In the data rows, zero lies at 4.5, halfway between 4 and 5.
Here are some points, one per row:
[4 3 4 5 5 4 5 4 5 5 4 5 7 5 5 5 3 4 5 3 9 5 7 1 3 8 2 3 9 6 5 4 4 3 6 5 6
 2 6 3 2 6 6 1 4 4 7 7 5 6 3 2 2 3 4 3 4 2 7 6 6 3 5 6]
[5 4 3 4 3 4 5 7 3 7 3 6 7 8 4 5 5 5 6 5 5 3 2 6 1 5 6 5 4 5 4 3 4 2 3 4 5
 5 4 5 3 3 8 2 6 3 4 7 4 1 8 8 4 5 4 6 4 7 7 5 5 2 2 3]
[5 7 4 5 5 7 6 4 6 3 4 3 5 4 4 3 4 6 7 3 9 6 3 2 6 7 7 6 4 4 8 7 6 5 6 4 6
 5 0 5 4 4 7 2 4 5 3 5 3 2 6 5 7 4 6 5 3 5 5 1 2 3 5 7]
[3 4 6 4 6 3 4 3 5 6 3 7 5 3 3 5 4 3 6 3 5 7 0 7 2 4 6 3 3 2 3 2 6 7 5 4 7
 6 6 4 1 0 4 5 5 3 6 6 5 4 4 4 4 6 5 7 4 3 2 2 0 4 4 3]
[2 5 5 3 1 5 4 3 3 3 5 6 2 5 5 5 5 3 4 2 3 4 4 4 6 6 1 6 6 5 6 4 4 5 3 7 5
 3 7 5 1 5 6 4 0 9 2 7 3 4 3 4 5 4 2 4 3 4 5 5 4 4 4 5]
[5 6 5 6 6 3 6 7 5 5 3 3 4 6 4 5 4 4 4 5 6 1 5 5 8 6 3 3 5 3 8 3 5 6 3 6 3
 8 5 4 7 2 2 9 5 6 5 3 4 3 5 4 5 7 4 3 4 2 4 8 5 7 2 7]
[5 5 5 4 5 4 7 2 5 4 4 6 2 4 4 3 6 7 6 4 6 7 3 5 6 4 4 6 2 5 7 3 3 0 2 8 4
 0 7 1 7 7 2 6 5 7 4 4 5 3 4 6 3 5 5 4 3 4 3 4 7 5 5 5]
[5 5 2 2 4 6 4 6 5 4 7 4 4 4 6 4 6 6 4 7 5 5 3 6 5 3 6 4 2 6 6 5 7 6 3 4 5
 7 5 8 4 6 4 5 6 1 6 8 5 6 3 8 8 4 7 2 5 8 3 2 3 6 8 7]
[2 3 7 7 5 5 1 5 4 4 4 0 5 6 8 3 2 6 5 5 5 5 2 5 3 3 5 6 3 2 4 1 4 2 3 5 3
 5 4 6 7 4 2 8 5 5 4 1 5 7 4 5 4 5 3 5 6 9 4 4 4 5 4 5]
[5 5 4 3 4 5 3 4 4 4 6 5 3 1 4 5 6 5 7 4 5 5 3 4 2 5 3 5 4 4 5 9 1 5 7 1 4
 7 3 3 6 7 2 9 4 3 6 5 5 4 8 4 6 4 1 6 7 3 7 7 6 4 4 3]
[6 4 9 6 5 4 4 2 5 3 3 5 5 4 7 5 3 3 1 3 2 5 5 5 8 5 6 3 5 5 3 5 8 6 4 3 4
 7 6 5 6 5 7 2 5 4 7 1 5 6 5 5 2 3 3 6 3 6 6 8 7 6 5 2]
[5 3 5 4 5 4 3 4 5 6 6 6 6 5 5 4 5 4 9 6 5 0 6 4 2 4 4 7 3 5 1 7 3 5 6 4 5
 5 5 5 3 3 9 3 5 3 4 2 5 2 2 4 6 6 6 2 5 2 1 3 5 7 7 7]
[5 4 5 4 5 5 5 6 3 6 5 5 5 5 2 4 4 3 4 5 2 5 6 3 3 7 4 5 8 5 4 6 6 6 5 4 5
 4 3 4 7 3 2 5 6 5 5 4 6 3 3 9 7 4 8 7 4 9 4 2 5 5 6 5]
[3 4 3 5 2 6 7 5 5 3 4 3 4 5 4 5 5 6 2 5 2 6 8 4 3 2 3 5 6 6 5 6 6 8 4 6 9
 6 4 4 5 5 3 6 6 3 5 2 2 6 3 0 1 5 2 4 5 4 5 7 5 5 5 3]
[7 5 2 5 6 5 3 7 5 6 7 3 5 4 3 4 4 4 1 7 2 6 6 4 2 2 9 3 5 4 2 1 5 4 3 1 1
 1 7 6 2 5 4 1 1 6 4 2 6 6 6 5 4 7 3 6 6 3 4 6 4 5 2 4]
[7 2 4 5 5 4 2 6 6 3 7 5 6 6 5 5 4 4 2 5 2 4 6 6 9 2 6 3 2 4 0 7 2 3 8 8 5
 3 5 2 5 3 3 6 6 5 4 7 6 6 6 3 8 4 4 3 5 4 7 2 2 2 3 5]
[3 6 4 4 5 5 6 4 3 2 2 4 2 4 4 6 6 3 2 3 4 4 5 5 6 6 3 2 7 5 4 2 3 2 2 4 3
 1 2 7 5 5 5 2 6 5 2 2 4 7 4 0 5 0 7 3 7 1 3 4 5 4 7 0]
[4 5 5 5 5 2 6 3 4 7 3 4 4 5 4 4 4 3 6 5 5 3 5 5 5 2 4 6 1 3 5 6 4 6 9 3 3
 7 2 5 6 8 3 2 6 4 4 8 5 5 3 4 2 5 7 6 3 5 3 5 5 2 1 3]
These points spread out most along one direction. Take the direction at right angles to it along which they spread out most. Go by this last direction. Where along it does each point below lie, from 0 to 99? The average is 50, and the first point in the table lies past the average. One standard deviation of the points above along it is 16.
[7 2 4 5 5 4 2 6 6 3 7 5 6 6 5 5 4 4 2 5 2 4 6 6 9 2 6 3 2 4 0 7 2 3 8 8 5
 3 5 2 5 3 3 6 6 5 4 7 6 6 6 3 8 4 4 3 5 4 7 2 2 2 3 5] 36
[5 5 5 4 5 4 7 2 5 4 4 6 2 4 4 3 6 7 6 4 6 7 3 5 6 4 4 6 2 5 7 3 3 0 2 8 4
 0 7 1 7 7 2 6 5 7 4 4 5 3 4 6 3 5 5 4 3 4 3 4 7 5 5 5] 57
[6 4 9 6 5 4 4 2 5 3 3 5 5 4 7 5 3 3 1 3 2 5 5 5 8 5 6 3 5 5 3 5 8 6 4 3 4
 7 6 5 6 5 7 2 5 4 7 1 5 6 5 5 2 3 3 6 3 6 6 8 7 6 5 2] 33
[5 3 5 4 5 4 3 4 5 6 6 6 6 5 5 4 5 4 9 6 5 0 6 4 2 4 4 7 3 5 1 7 3 5 6 4 5
 5 5 5 3 3 9 3 5 3 4 2 5 2 2 4 6 6 6 2 5 2 1 3 5 7 7 7] 63
[3 4 3 5 2 6 7 5 5 3 4 3 4 5 4 5 5 6 2 5 2 6 8 4 3 2 3 5 6 6 5 6 6 8 4 6 9
 6 4 4 5 5 3 6 6 3 5 2 2 6 3 0 1 5 2 4 5 4 5 7 5 5 5 3] 45
[5 7 4 5 5 7 6 4 6 3 4 3 5 4 4 3 4 6 7 3 9 6 3 2 6 7 7 6 4 4 8 7 6 5 6 4 6
 5 0 5 4 4 7 2 4 5 3 5 3 2 6 5 7 4 6 5 3 5 5 1 2 3 5 7] 77
[3 6 4 4 5 5 6 4 3 2 2 4 2 4 4 6 6 3 2 3 4 4 5 5 6 6 3 2 7 5 4 2 3 2 2 4 3
 1 2 7 5 5 5 2 6 5 2 2 4 7 4 0 5 0 7 3 7 1 3 4 5 4 7 0] 59
